One turning vector, and how many ticks it has turned:
The counts run from 0 to 330.
[ 95 122 125 126 130 127  99 138 157 101 118 138 131 147 108 188 108 143
 103  73 159 128  64 130 107 114 127 136 107 109 105 155 153  78]
120
[105 137 139 118 126 151 162 105 125  92 144 129 109 134 177  92 154 103
 102 115 110  69 148 132 114  81 124 151  88 124 106 128 178 144]
280
[ 85 156 154 122 138 168 133 134 163 122 135 157  92 122  99 171 115 116
 145 119 150 110 103 120 161  81 158 122  88 110  93 133 169  97]
116
[116 104 126 110 104 117 110 119 135 147 171 114 163 151 154 126 151 144
  87 140 148  76 138 180 143 122 153 120 149 104 129 166 161 186]
269
[142 177 135 115 154  87 139  98 104  85 119 128 131 120 163 132 120 132
 103 101 134  89 146 147  96 132 109 144  77 131  98 137 145  64]
180
[162 143 142  94 113 118 147  99  71 103 144 140  92 105 136 100 119 106
  83 137 108  97 138 146  87 119 129 156 104 121  99  92 154  75]
142
[174 101 123 122 115 116 125 117  73 161 129 117 123  82 117 140 124 133
 140 190 141 169 143 121  98 154 159 122 177 130 159 123  92 102]
201
[173 124 124 114 131 110 157 109  61 134 128 111 115  80 151 105 144 115
 132 186 121 137 179 120  79 137 133 148 138 143 137 112 103  96]
4
[130 128 124 125 165 107 178 131  81 109 150  92 136 121 166 110 176 125
 132 143 117 116 181 115  86 117 124 152  90 159 100 131 125 108]
42
[165 103 128 151 105 122 119 122  92 122 140 130 161  63 148 150 123  89
 109 161 182 123 156 133 100 134 128 117 153 115 142 153 127  63]
207
[112 133 113 107 104 189 109  87 137 122 104  94  81 121 156 162 124 156
 120 122 107 150  85  95 107  98 169 149 109 111 159 132 132 140]
55
[110 111 132 148 151 153 157 143 112 107 102 111 120  85 133 154 154 118
 159 143 145 177 136  58 106  87 134 130  97 131 135 132 114  77]
250
[143  73 133 147 109 145 146 152  91  99 165 142 125  88 113 129 135  70
 118 138 155 130 133 110  88 105 118 139 145 128 107 111 152  67]
108
[141 118 119 174 139 140 159 115  93  97 122 132 131  72 156 115 135  79
 160 142 152 130 172  91  77 113 110 136 135 146 140 125 132  89]
9
[ 98 118 113 140 151 132 120 153 142 102 143 132 131 144  91 191 113 142
 136  79 157 142  77 114  97 117 121 144 112 134  93 150 139  66]
119
[154 110 117 132 128 117 136 124  91 171 130 131 122  93 106 123 125 130
 174 186 130 167 143 116 115 146 153 118 198 136 176 123  94 146]
200
[144 149 145  80 125  88 150 112  94 133 148 167 102 134 122  70 134 119
 104 161  95  77 149 162 141 108 135 123 147 116 121 101 156 157]
138
[120 150 146 107 155 103 174 122 112 131 146 126 134 126 167  85 176 126
 133 162 112  77 191 143 147  96 138 122 100 131 115 134 146 164]
40
[105 157 100 113 173 108 141 119 138 154 127  97 125 168 137 143 146 197
 173 127 109 138 135 133 113 149 143 141 137 155 140 162 104 184]
227
[152 155 155  88 143  59 134 121 103 117 123 151 154 121 140 126 139 134
  85 150 149  86 161 162 137 127 130 107 106 103 106 142 145  80]
175
[106 196 129 128 159 104 151  91 146  92 113 160 119 136 163 105 116 118
 151  87 123  69 150 137 118 112 106 143 107 133 124 143 165 138]
182
[106 115 131  90 113 129  89 123 149 167 128 100 136 145 133 182 147 176
 103 147 143 140 103 146 153 124 185 110 122 101 142 170 127 153]
263
[100 133 139  93 121 148 139 115 134  82  92 127  97 131 152 102 146 124
 103 108  91 122 105  85 123  58 131 132  89 102 136 114 163 133]
285
[111 116 117 109 131 163 130 122 113 101 110  91  81 129 130 151 134 150
 125 110  94 171  81  80  82  98 144 164 102 133 128 111 120 100]
289
[ 97 117 116 143 156 128 180 142 110  79 139 125 129 141 152  88 160 102
 148 104 110 116 146  92  83  86  94 155 118 152 112 122 155 136]
282
[126 130 142 158 164 102 162 156 117 125 127 150 164  83 121 138 156 101
 176 161 180 130 180 104 134 107 123  97 139 133 121 159 128  89]
211
[157 151 142 126 102 154 140  74  92 125 122 129  99  72 180 109 124  99
 117 167 128  97 174 135 114 112 153 132 116 115 140 111 150 110]
6
[110  91 121 131 103 166 112 135 145 163 137 134 123 117 113 132 140 134
 154 161 136 149 116 111 146  99 169 110 190 105 176 144 135 192]
62
[100 131 136 137 176 118 171 165 125 112 176 141 138 148 100 148 146 121
 148 112 149 102 141 134 108 110 115 141  92 160  64 139 146  93]
315
[115 142 128 132 163 132 157 134 114 105 101 157  86 105  87 132 115 119
 186 118 113 169 104  71  99 103 118 141 132 140 130 101 121  81]
151
[ 96 107 120 135 109 166  84 121 160 114  99 112 140 122 146 188 129 147
 118  98 163 152  77 106 121 107 149 122 121 100 146 173 140 114]
257
